Each path below is one point turned by a fixed rotation once a step. After each direction that follows a path, write how fast that rotation turns it, in degrees per step (0 if it stays still).
Each turn is a multiple of 5 degrees from 10 to 175, or 0.
Each row of a path follows its step; steps can be skipped.
path 1
step 0: [ 16  -9  14 -14  24  21   6  -6 -41 -53  13  -2  -8   2 -63 -28 -23  20
  54   7  -7   6   2   5   9   0  13 -36  -9  19  18   7 -22 -12   1  32
 -14  -8 -68 -37 -14]
step 2: [  4 -10 -22   4 -26 -58 -73 -17  18   2   8  11  44 -32  26  37 -29  37
  -7  23  -5   4 -26 -22 -15  -9 -41  -8 -16 -28  31 -11  12 -15 -23  -6
  26   9  12 -26   4]
step 4: [-35  39   7  -4  -7  14  57   9   5 -60 -34  18  -3   4  20 -31  -1 -14
 -20  59 -16  -7 -20  25 -11 -36  16   4   1  21  17  25 -47  30 -37  14
   9  -6 -10  17  -2]
step 5: [-13  23 -21  18  -5 -19  14  16  -6  20  12 -61  30  10 -11 -37   4 -27
  17 -11  40   9  18  -7  29  13  32  50  -6  26 -33  -2   6 -34 -24  24
  -8  44  55  -7  19]
step 6: [  8 -39  58  -9  33 -42   4 -17 -20 -10   8  -1  40 -37 -24  29  10  -5
  18  -7  54 -12  34  17 -55  15 -25  -5 -26  21   9   1  18  10  14 -15
  -3 -22 -20  -8  28]
step 8: [-11  11 -60  17   3  10   3   5  14 -43 -14  32  18  -9  16  22 -32   7
 -14  -9   7 -12  11 -29  51 -21 -53  36  46  -3  17  20 -29 -12  26   5
  -5 -19 -37 -18 -35]
step 9: [-22  37  17   1 -42  11 -46  -4 -52  29  25  10 -30   2 -17 -23  16 -34
  -8 -21   7 -16 -16  22  46  20  -3 -40  13 -25 -37  44  14   2   3   8
 -19  30 -12 -29  10]
step 11: [ 34  -5 -28  12  -1  -2 -14  -1  -8  20  49 -33  14  53  30  23  -8   9
  26  33 -33  35  22 -29   5  30  27  14  -7  22 -10 -49  11  48 -38   0
  22   5 -10  19  -5]
step 13: [-20   8  31 -29  -9  -1   6   6 -14  26 -14  30   2  -5   1  -8 -28   8
  -2 -69 -12 -28 -72  -7 -22 -35  51  14   4  28 -17  11  -8  -3 -24 -32
  -9  27  30  -5 -23]
step 14: [ 18  33  29  -7   0 -21  -8   4  55 -40 -30 -18  15 -10  -3   2 -55  22
   0  14  52 -13  13 -31  13  -5 -43 -29 -21 -20   4 -15  15 -54 -15  16
  17  36   6  12 -20]
step 15: [ -2  38 -10   5  -1   2  -6 -52 -31  11  -2 -28 -59 -13 -14  -7  24 -21
 -20  30   8  -2 -12 -12 -27  47 -53  22   2  19 -15 -16  50  43  11   1
 -24 -16   4  29 -11]
Speeds:
[ -2  13   5  14   2  -8  -3   1  -5  -7  14  -9   3 -10 -15  -9   0   1
  -2   4  14 -10   2 -12  -1 -11  11 -17   1   0  -4  -9   6   2   6  10
  -6   1   7  11   0]
80
[  2  12  13   2   0  -2   9   0   3  11  18   8 -16  -2  -2   6 -15   7
  -2  -3  -2   2  -3  -6  -4  -6 -15   9  -9   0   4  -3  -1 -14   7   4
 -13  -6  -2 -13  -6]
55
[  2  16 -15  16  -9   1  10   2   3   7  -3 -16  -3 -16   8   8  -1   1
   0   3   0  -4  17  -2   2   6  -3   2  11  -1   8  -1   2  -1 -18  -9
   1   1  -3  -5  -4]
110
[ -1 -11  -2  -1   0   0  -2   0  -3   5  12  -7   8  -8  -9  12  16   5
  10  -2  -8   5   9   3 -11 -12   7  17 -10  -9  10  -2   9   6   6   8
   7   7  -5  -1 -14]
70
[ -3   0  -5   1  -1  -1  -6  -2  -2   9  -3   1   7  -7 -10   4  -2   8
   9   2   4  12  10  -6   6  13 -21  -7  -4  12 -11   0 -11  12  10   8
  -3  21  -4  -3   3]
120
[  4  -1  12  -1   3  -5   2 -16  -8   1  -8  11   8   0  -6   7  -4   2
  -3  -9 -10  -2  17  -8   1  -1   6  -6  -3 -18   5   5   0   2  -8  -9
 -10   9  17  -7  11]
100
[ -2  -2   2   9  10  -8  -2  -8  18 -12   3  10   1  -9   7  -7  -3 -10
   4  11   9  13   8   6  -2  -1   5  -8   1   4  15   9  -4  -3  14 -12
   4   6   0  -9 -11]
175
[ -3   4  -7   2 -16  -9  -4  -1  -8   6   0  18   0  11   9 -10  15  -2
 -23   7   2   8  12   4  -6   1   0  -4  -2  -4   5 -11  -3  -3  -3  14
  -3   3  -4  -1  -6]
55
